Small tables with named rows and columns. After each table, cells are looked up by row and column.

Table Fima
         Vazu  Vamufa  Damidon   Lek  Kov
Voratuf   2.1     1.8      5.4   5.2  1.7
Lig       2.1     2.2      0.4   0.1  2.0
Zusilo    1.8     1.5      8.7   8.7  1.6
Sadep     2.2     2.2      4.4   4.0  1.8
Zep       1.6     1.7      2.2   2.4  1.8
Tesama    2.1     2.5     -5.1  -5.4  2.2
Pek       1.8     1.5      7.2   7.2  1.6
Rik       1.6     1.3      7.0   7.3  1.6
Zov       1.5     1.9     -5.9  -5.5  2.2

What is the Kov of Sadep in Fima? 1.8
What is the Vazu of Lig in Fima? 2.1
What is the Lek of Tesama in Fima? -5.4
What is the Vazu of Rik in Fima? 1.6
What is the Damidon of Zep in Fima? 2.2
What is the Vamufa of Rik in Fima? 1.3
What is the Lek of Zep in Fima? 2.4
What is the Lek of Lig in Fima? 0.1
What is the Vamufa of Zep in Fima? 1.7
What is the Lek of Sadep in Fima? 4.0
What is the Damidon of Lig in Fima? 0.4
What is the Lek of Zov in Fima? -5.5
What is the Vamufa of Zov in Fima? 1.9
What is the Damidon of Pek in Fima? 7.2
What is the Kov of Zov in Fima? 2.2
What is the Kov of Lig in Fima? 2.0
What is the Kov of Zusilo in Fima? 1.6
What is the Damidon of Zusilo in Fima? 8.7
Which row has the largest Damidon? Zusilo

Tuseb:
         Pel  Benu  Finabom  Novig  Gigezig
Defofiv  218   185      198    211      181
Zok      168   232      114     63      129
Ziz       31   170      156     67      124
Fimot    185    75       67    110      163
Munuz     48   232      124    112      131
Zasezas  211    85      202    110      137
Fiv      173   156      140    190      121
Podudeb   81   188       92     44      202
Rigadi    95   203      183    222       49
Res      228   223      232    115      160
Tol      140    81       77     50       90
Rakob    209   111      128    180      199
Pavoma    76   166      118     87       63
Lur      194   114       80     55       56

Gigezig of Fiv: 121
Benu of Rakob: 111
Finabom of Res: 232
Gigezig of Zok: 129
Benu of Lur: 114
Novig of Lur: 55
Benu of Zok: 232
Which row has the largest Gigezig? Podudeb

Novi:
,Lutaz,Labimob,Punaz,Vetene,Fep,Valop,Pem,Fonek
Lor,114,210,168,117,114,169,219,154
Fiv,39,217,122,136,28,137,216,244
Mekinov,160,212,192,103,164,181,225,99
Gezipen,45,219,125,134,38,141,217,234
Bulo,234,198,242,87,253,222,225,11
Fup,199,205,218,94,211,202,225,52
Daz,37,209,125,140,27,142,212,248
Gipu,79,201,154,131,78,167,211,198
Ril,89,220,149,120,85,152,222,182
Seliba,118,207,173,118,125,178,219,147
Mumapi,182,209,207,98,197,199,225,69
Dotod,119,212,169,115,114,163,221,151
Kogub,179,210,205,99,191,194,225,73

Lutaz of Dotod = 119
Labimob of Bulo = 198
Vetene of Seliba = 118
Valop of Mumapi = 199
Valop of Kogub = 194
Punaz of Gipu = 154
Vetene of Gipu = 131
Labimob of Gipu = 201

Bon:
fields: Vipezu, Vov, Ris
Nuzut: [44737, 46449, 8075]
Dup: [65527, 39080, 4697]
Fope: [21544, 81076, 33825]
Pabi: [80662, 83842, 31327]
Sose: [88807, 50269, 22652]

Vipezu of Dup is 65527
Ris of Sose is 22652
Vov of Dup is 39080
Ris of Pabi is 31327
Vov of Pabi is 83842
Vov of Sose is 50269
Vipezu of Pabi is 80662
Vipezu of Sose is 88807
Ris of Fope is 33825
Vov of Nuzut is 46449
Vipezu of Nuzut is 44737

Tabag =
,Tibu,Taz
Gaziz,2661,-1971
Regoz,-5964,-3959
Perir,-5106,1093
Ved,3141,-4912
Rit,-187,-479
Riz,-6009,1186
Ler,-8538,-807
Lemun,8093,-8551
Nibafi,3094,-2210
Detilon,2078,-2315
Rari,6433,-9735

What is the Tibu of Detilon in Tabag? 2078
What is the Taz of Rit in Tabag? -479
What is the Tibu of Gaziz in Tabag? 2661
What is the Taz of Perir in Tabag? 1093
What is the Tibu of Lemun in Tabag? 8093
What is the Taz of Gaziz in Tabag? -1971
What is the Tibu of Regoz in Tabag? -5964
What is the Tibu of Ler in Tabag? -8538
What is the Taz of Regoz in Tabag? -3959
What is the Taz of Ler in Tabag? -807
What is the Tibu of Nibafi in Tabag? 3094
What is the Tibu of Riz in Tabag? -6009
What is the Taz of Lemun in Tabag? -8551
What is the Taz of Rari in Tabag? -9735
What is the Taz of Detilon in Tabag? -2315
Row with the largest Tibu: Lemun

Dovure.csv
,Gama,Nev,Ladi,Mus,Musuf,Pemod,Dev,Mulif,Davubo,Dubolir
Vafar,-149,-506,168,125,283,-74,-16,99,134,-151
Gufuger,-211,-806,-656,212,90,86,-285,-87,248,122
Pono,334,-936,43,25,82,88,324,582,-128,-216
Tuga,-27,-214,920,-234,-294,76,-356,508,-89,-138
Rif,-248,-372,-238,14,15,-67,29,628,-352,128
Vival,13,251,-99,-114,-170,-19,347,88,422,-26
Bagil,75,-512,236,62,-117,-28,970,707,44,-120

Ladi of Rif = -238
Mus of Rif = 14
Musuf of Pono = 82
Mulif of Bagil = 707
Dev of Tuga = -356
Ladi of Gufuger = -656
Musuf of Vafar = 283
Musuf of Bagil = -117
Nev of Bagil = -512
Pemod of Pono = 88
Which row has the largest Dev? Bagil

Dibim:
|  | Val | Puv | Nele | Pigavag | Zimi |
|---|---|---|---|---|---|
| Mam | 0.830 | 0.742 | 0.151 | 0.391 | 0.711 |
| Mitig | 0.504 | 0.461 | 0.421 | 0.530 | 0.451 |
| Rov | 0.567 | 0.499 | 0.371 | 0.502 | 0.489 |
| Zaf | 0.915 | 0.868 | 0.067 | 0.360 | 0.828 |
| Fiz | 0.614 | 0.568 | 0.329 | 0.483 | 0.545 |
| Tiv | 0.428 | 0.381 | 0.493 | 0.560 | 0.367 |

Mitig, Zimi -> 0.451
Tiv, Pigavag -> 0.560
Rov, Val -> 0.567
Fiz, Zimi -> 0.545
Fiz, Nele -> 0.329
Zaf, Puv -> 0.868
Mam, Val -> 0.830
Zaf, Nele -> 0.067
Fiz, Val -> 0.614
Mitig, Val -> 0.504
Tiv, Nele -> 0.493
Mam, Nele -> 0.151
Rov, Pigavag -> 0.502
Which row has the largest Val? Zaf

